In the data rows, the value 128 means zero.
What is the hidden score of each row? Scores go from 0 to 20, and 10 is about the middle. The score is a weighted sum of the row's numbers plus the product of two more (or one squared), each taken from its middle value.
[108  93 102 176 161 136 166 156 135  73 229 113 111 207 104  84] ~ 10
[121 138 136 104 111 116 117 141 181 130 115 180 136  97  87 123] ~ 9
[145 170 153 144 144 144 108  91  67 149 103 145 116  89 133 142] ~ 10
[133 143 105 130 139 122 120 141 140 110  88 158 106  89 111 175] ~ 11
[140  75 130 119  84 113 129  80  88 184 140  83 196 114 165 117] ~ 13
[117 113 126 165 149 138 155 106 125 105 133 136 107 123  73 125] ~ 9
[116  87 135 120  69 119  89 112 105 131 101 114 130  88 110 117] ~ 12
[137 121 106 141 163 128 132 110  73 149 117 116 133 129 182 148] ~ 15
[128 140 112 126 139 137 126 156 144  89  68 140 104 112  88 150] ~ 7
[130 134  82 105 135 123 102  71  94 200 151 213 191  66 154 155] ~ 14
[129 157  95 111 116 115 106  85 141 172 165 172 170 108 141 123] ~ 10
[113 115 134 171 147 152 174 130 128  92 186 100  95 167  89  95] ~ 7
[138 115 162 123 133 126 116 147 113 115  97 140 114 113 121 145] ~ 12
[136 135  73 100 123 142  85  81 120 138 169 108 173  60 126 139] ~ 6
[125 180  73 140 162 129 136 134  92 117 140 119 130 133 155 160] ~ 12
[122 131  49 176 154 125 167  86  87 138 218  92 150 162 151  97] ~ 12
[136 161 141 147 153 134 135 113  92 148 129 126 120 143 162 121] ~ 11
[138 155 187 132 130 139 119 132 115 122  98 128 109 112 106 135] ~ 8
[120 127 111 124 163 111 129 173 163 112 108 186 123 144 114 159] ~ 13
[132 166 126 149 171 135 119  94  90 143 153  98 111 137 173 109] ~ 10
[133 161 142 141 155 147 124 103  85 141 118 131 115 123 164 147] ~ 10
[133 157 149 119  64 136 166 139 160 169 171 107 119 167 173  97] ~ 2
[156 142 162 118  65 145 151 118 101 192 154 161 132 108 185 132] ~ 6
[126 118  95 108 141 115 105 121 134 168 119 191 157 108 111 131] ~ 18
[129 160 114 112 140 129 142 186 177  74 125 114 128 160 122 139] ~ 7
[134 149 110 124 166 126 122 155 121 110  88 124 117 117 148 158] ~ 11
[118 116 158 149 145 127 143 173 135  82 152  81  97 204 140  98] ~ 10
[124 133 138  97 106 121  88 137 161 105  68 125 125  84 102 142] ~ 6
[117 141  99 123 129 117 127 127 144 158 137 169 158 115 119 132] ~ 12
[128 134 125 109 121 118 123 129 135 162 135 185 137 115 101 128] ~ 16
[127 100 140 144 153 122 132 127  99 119 119 119 112 140 144 132] ~ 14
[125  84  92 119 102 107 136 134 119 130 128  73 121 173 163 130] ~ 16
[112 133 101 119 122 118 130 116 157 144 159 171 158 140 102 117] ~ 13
[126 119  97 157 145 138 157 119  81  98 182 157  71 130 124 126] ~ 16
[131  81 100 115  88 125  86  64  66 168 137 120 151  67 145 149] ~ 14
[134 113 134 141 114 150 139  99 125 120 121  91 134 102 106 119] ~ 3
[115 181 126 124 142 123 112 118 153 115 113 128 130 124 111 139] ~ 7
[111 116 157 109 103 124 120 161 176 126 102 193 141 113  46 134] ~ 11
[132 131 137 138 162 122 124 116  96 127 144 105 135 147 165 120] ~ 10
[126 159 143 102 124 139 104 131 173  92  56 151 134  78  76 154] ~ 1
[127  90 152 119  75 121 100 131 137 123  90 126 115 101 108 129] ~ 9
[145 186 154 145 162 143 118  90  89 151 111 121 101 110 148 138] ~ 9
[109 116 126 120 144 108 136 204 204  70 105 152 127 180 114 132] ~ 5
[133 135 113 141 163 134 125 124  95 136 146 106 142 144 182 123] ~ 10
[144 169 141 152 177 146 138  99  82 137 161  90 132 162 189 107] ~ 6
[120 100  91 150 130 141 131 101  72  99 162 137  82 132 115 123] ~ 15
[133 130 178 145 144 162 122 109  67 155  79 135 117  86 122 135] ~ 8
[136 119 195 141 141 153 126 155 127 107  98 128  79 126 101 127] ~ 8
[122 162  64 117 147 116 140  84 128 168 181 153 173 147 162 115] ~ 13
[131 132 132 131 135 133 103 126 118  97  71 100 114  98 126 142] ~ 6
[128 169 131 104 150 133 102  94 134 129  97 140 121  85 120 157] ~ 8
[133 101 123 112 102 123 115 114 130 173  73 228 167  53  78 157] ~ 13
[134 164  95 161 172 115 158 126 103 135 218  82 159 203 203  95] ~ 8
[130 139  82 110 121 113 131  90 136 178 165 173 175 140 142 116] ~ 14
[141 119 144 116  69 124 174 149 154 175 188 142 128 183 166 103] ~ 9
[116 129 108 115 126 118 114 129 161 135 135 169 145 133 110 120] ~ 12
[118 146 106 127 137 103 117 123 149 100 146  58 116 180 174 126] ~ 11
[131 127 130 127 142 139 117 160 119 101  84 164 106  88  98 169] ~ 11
[133  77 125 117  89 122  90  96 105 156 123 138 117  76 124 129] ~ 13
[123  97  98 117  82 112  95 101 103 150 119 102 120  99 137 134] ~ 13
[143 136 188 132 142 151 127 173 139 100 117 115  70 142 108 127] ~ 9
[110 113 103 124  88 104 145 158 171 106 153  78 141 198 158  97] ~ 8
[116 105 151 154 158 119 154 187 135  98 148 121 119 188 126  94] ~ 11
[117 138 115 133 153 125 114 136 131 116 115 149 114 126 109 140] ~ 12
[127 121  96 154 133 141 147 119  75 113 162 141  98 125 141 138] ~ 14
[128  18 194 135  50 129 147 156 139 143 124  96 166 109  96 101] ~ 9
[134 130 112  95 121 124  97  94 148 184  91 203 170  59  88 162] ~ 9
[117 121 152 129 133 108 130 191 182  93 122 150 101 159 107 126] ~ 11
[129  94  97 162 151 143 152 108  91 113 164 127 119 135 123 126] ~ 11
[129 137 126 143 144 130 157 178 138  99 146  95 125 190 154 111] ~ 8
[119 134 137 158 159 135 166 179 162  82 165 103 119 194 112 107] ~ 7
[137 155 174 142 154 144 117 121  87 127 104 126  89 122 123 115] ~ 11
[132 115 139 106  41 131 171 145 161 144 157 127 117 169 145  99] ~ 6
[120 108 102 136 128 123 123 138 117  90 139 143 110 105 105 130] ~ 12
[118 102  97 158 128 128 160 144 135  71 178 118  72 169 119 116] ~ 12
[139 135 165 126 107 133 102 130 122 108 101  92 100 108 112 134] ~ 9
[113 104 155 121 126 117 105 137 164  77  77  86 100 133 101 143] ~ 10
[111  99 120 141 116 106 135 115 143 110  94 135 152 131  95 127] ~ 9
[124 118 165 114 125 112 103 147 179 106  57 128 102 112  79 144] ~ 9
[135 176  78 109 139 138 108 129 100 113  95 138 126 112 169 175] ~ 9
[123 114 111 137 159 130 128 164 136  94 107 126 118 132 103 143] ~ 10
[127 145 202 151 154 147 143 159 154 110 128 100  82 162 108 103] ~ 7
[115  81 147 126  81 111 129 168 158 108 110  89 121 162 115 106] ~ 11
[108  95 160 105  97 122 113 156 178 116 113 197 146 122  61 109] ~ 12
[140 159 153 129 170 134 128 106  94 151 116 106 115 130 171 133] ~ 12
[152 111 166 107  40 127 136 116 109 185 107 174 144  79 152 145] ~ 9
[120  75 154 125  64 111 125 180 168 103  97 108 107 149  98 115] ~ 10
[115 140 111 121 116 114 131 153 178 126 148 150 152 159 114  99] ~ 10
[123 142 103 124 143 130 121 158 146  95 100 101 134 136 133 154] ~ 8
[121 159 113 100 174 136 121 164 162  88 103 138 135 132 113 161] ~ 8
[109 141 145 134 144 111 132 193 220  88  83 180 103 149  84 130] ~ 8
[127 146  86 126 131 113 117 100 133 177 140 184 165 106 120 142] ~ 14
[136 140 171 128 145 146 102 136 104 121  84 125 114  99 111 120] ~ 8
[126 140  95  98 108 124 115 117 153 166 139 166 160 132 123 130] ~ 11
[136 138 120 130 135 130 115 115 148  96 147  74 124 141 137 119] ~ 6
[121 144 143 110 124 109 109 126 133 119  87  91 102 127 110 137] ~ 13
[135  99 134 127 142 142 119 130  99 137 119 147 134  94 135 138] ~ 12
[122 126 136 125 140 118 111 109 140 110  99 121 121 124 132 129] ~ 6
[125 211  87 125 161 132 141 111 138 124 176  83 158 181 171 113] ~ 5
[102  59 158 152 105 113 132 144 176  85  74 130 111 118  23 116] ~ 10
[121 120  87 165 156 143 146  82  68 131 142 136 121 104 116 144] ~ 12
[132 113 106 108  88 103 106  98  90 166  93 108 143  94 179 147] ~ 15
[124 133  87 113 141 110 112  88 120 199 133 170 174 105 126 155] ~ 14
[137 123  95 153 146 127 134 111  88  89 175 138  79 137 120 131] ~ 13
[131  74 154 125  85 111  90 113 112 135  92 129 122  75  90 129] ~ 13
[123 129 114 117 118 116 111 110 157 167 133 186 153  93 120 146] ~ 10
[120 145 176 152 148 135 134 131 110 127 120 102  94 152 138 111] ~ 11
[155 129 159 106  66 138 167 129 135 173 165 143 127 145 187 110] ~ 8
[132 151 173 144 144 136 122 145 112 127 127 123 106 141 123 117] ~ 10
[133 126 141 145 145 137 144 156 114 110 150 108 125 153 129 104] ~ 9
[140 152 174 130 141 150 128 146 123 120 115 131 105 133 121 119] ~ 7
[134 103 150 127 146 133 122 138  95 136 112 142 132 124 150 147] ~ 14
[154 122 157 103  69 131 163 131 140 172 177 133 144 156 163 111] ~ 9
[134 122 158 113  56 138 182 156 149 143 158 116 114 184 157  91] ~ 7
[132 118 126 125 146 131 135 141 115 121 139 122 137 126 142 130] ~ 12
[148  97 185 111  29 131 161 155 164 158 138 145 114 117 110 111] ~ 4
[135 142 138 106  69 126 183 144 134 171 157 133 126 165 182 118] ~ 8
[139 125 141 147 156 132 138 129  87 145 145 125 133 137 169 118] ~ 12
[131 165  57 101 136 137 106 100 150 108 227  57 175 136 141 119] ~ 8
[118  83 106 117  95 114  85  69  70 166 142 110 152  75 146 128] ~ 16
[122  40 151 132  62 115 152 148 123 130 134  79 168 154 135 106] ~ 13
[133 166 118 107 139 140 108 114 147 121 121 128 150 122 127 135] ~ 3
[136 159 174 130 154 148 114 110  93 149 119 123 118 117 141 132] ~ 9
[138 129 143 149 154 137 136 136 125 128 144 136 135 127 139 115] ~ 7
[104  86 116 153 119 142 152 158 134  75 187 121  66 160  90 101] ~ 12
[144 160 157 143 165 148 138 125 112 117 134 102 123 155 139 111] ~ 5
[124 152  94 104 119 116 113 100 143 157 121 202 147  98 115 151] ~ 13
[121  78 125 158 113 133 165 145 124  75 167 133  77 155  93  99] ~ 12
[104  83 102 135 132 111 131 107 148  93 106 111 122 141  82 128] ~ 11
[124 166 138 106 140 140 131 195 187  64 100 124 109 135 131 147] ~ 6
[122 118 133 121 133 106 120 177 189  89  70 172 131 138 100 144] ~ 4
[136 135  90 127 151 132 127 151 114 109  82 140 119 104 121 162] ~ 10
[143 192 117  98 148 140 108 108 148 122  96 145 146  99 113 147] ~ 2
[124  38 145 138  50 112 172 137 154 142 165  53 164 169 143  84] ~ 11
[125 122 136 132 102 139 165 120 155 106 145  92 132 151 103  97] ~ 4
[137  93 170 129 115 148 116 153 105 139  90 139 121  75 115 123] ~ 9
[110  79 157 121  55 104 126 163 176  98  87 121 115 140  85 120] ~ 10
[132 116 137 156 156 152 142  88  82 129 150 141  95 105 104 118] ~ 11
[147 143 160 126 160 155  97  89  79 163  83 149 127  70 156 149] ~ 8
[132 103 155 136 154 138 144 168 128 110  98 128 123 100  93 142] ~ 11
[108 131 138 151 113 144 168 114 152  91 158  54 133 179  96  90] ~ 2
[140  89 145 154 136 141 145 127 127 113 108 151 109 115  57 115] ~ 9
[129 126 102 127 146 129 120 155 122 107  82 135 122 103  99 133] ~ 11
[132 120  99 153 152 130 126  67  82 136 137 146 129  99 118 143] ~ 12
